Rotation paths and how fast each direction turns (degrees each step)
Each turn is a multiple of 5 degrees from 10 to 175, or 0.
Each row of a path follows its step; steps can be skipped.

step 2: [-29 -17 -25   4 -10 -31 -20 -12 -13   2  10   7   4 -10   5   8   8   7
 -35  20   5   2 -16  -2   2   3 -19  13  -6 -14  10 -16 -33  14  -1  23
   2  26 -11  16  -3]
step 3: [-10  15  36  20   7 -21  -9 -20  -8 -15  20  13  18  -1  13 -27   0   0
 -22  -8  -4  32  -5 -15  -3  11  18  -7 -16  10  10   3   6  32  16 -19
  -1  20  -2   0   7]
step 5: [ 16   3  15 -22  -7 -23   7  -1 -16 -25 -30  16 -28  -7  27   9 -15  -1
  29 -17   7 -10  -5   2  27   2  -5   1   6  16  10 -19 -20 -15   5  -5
  -5  14  14  -6  28]
step 6: [ -5  -3  -3   4 -18  16 -20  23 -25  11  -2  22  -4 -18   3  -2  17  -8
 -12   3   4  -1   6  16  23  16   5   4  18  -1  24   0  23 -28 -24 -15
 -26   5  -8 -33  10]
step 7: [ -6  17  -2  20 -18  17 -11  -7 -34  -5  18   5  27  14 -29  36 -23  -7
  30  -9   8  -3 -10 -12 -13  -4  18   2   3   9  20  -4  -2 -18 -18   4
  -3   0  14  -4 -13]
step 12: [ 26 -45   5  -6 -20   4  10   5  -2 -19 -39  18  19 -10 -12 -15  -3   7
  10  -6  -3   3  10  -4  24  -4  -1 -14  20   0  25  14   7  -5  10  -5
 -16 -12  14  -5  18]
step 17: [ -3   2  16 -20  15  15 -19  14  -4 -24   0   1  -7   9  10 -36  17   1
  -7  11  -8   2  -8  25  14   2  29  -3 -12  13 -15  11 -12 -23 -21   3
   4  24 -35  18  11]
step 22: [ -9  25 -15  29  12 -14  -2  16 -14 -22   2 -41  -9  -8  -6   3  -8   9
 -11  19 -17  24  12 -12 -17   2  -3 -25 -18  -1  -3   9  -3  26   6  -8
  -6 -15   6  30  -4]
[  6  -7   1  -3  -8   1   7   3   2  10   9  -3  -7  -3  -1  -5   1   6
   7  -5  -3   2  -7  -7   4   2   0   9   1   4   2   6  -4  -3 -15 -10
  -9   1   9   4   0]
55
[ -7  -3  -5   0   6   9  10 -10  -3  -1  -8  -3  -1  -4  -6  -3  -1   3
  -5  -2  -1  -1  -3   1  -9  -3  -6   7   1   3  -2   4   0 -10  -3  -2
   2  20  -7  -7   0]
175
[  0   1   3   3   4   1  -7  -2   0  -3  -4 -12  -2  -7  -5   6  -3  -3
  -5   5   4   0  -9  -9   4  -6   4  -1  -2  10 -10   2   9  -2  -2  11
  -7  -2  13  -5  -7]
120
[ -2  -2   0  -8   1  -6   3   2  -5   0  -3   0   8   6   1  -8   5  -2
   8 -14   7  -4   0 -14   3  -5   0   1 -11  13   6   6   4   2   6   3
   0  -2  -7  -4   0]
160
[  5   6  -4  -2  -1  11   3   1  -6  10  -4  -6   6  -6   0  -8 -10 -10
   2   2   7  -3   6  -8   6  10   4   6   9  -4   1  -7   2   3   0   7
   2   2  -1   6   6]
55
[ -5  -9  -2   3   0  -5  -8 -10  -7   0   3  13  -1  -9  -3  -4 -10  -7
   2  -4   6   4  -8   7   1   7   0  -3  -3   8   7  -7  -1   0  -5  -1
   4  -2   6  -8   5]
10
[  0  -4  -4   3   9  -4   1 -12  -8   2   6  -2  -8   9   4  -9  -6  13
  -6   2   2  -3   3  -5   1  -4   3  -6  -1  -3   1  -9   6   7  -7   1
  -1   0  -5   8  -9]
55
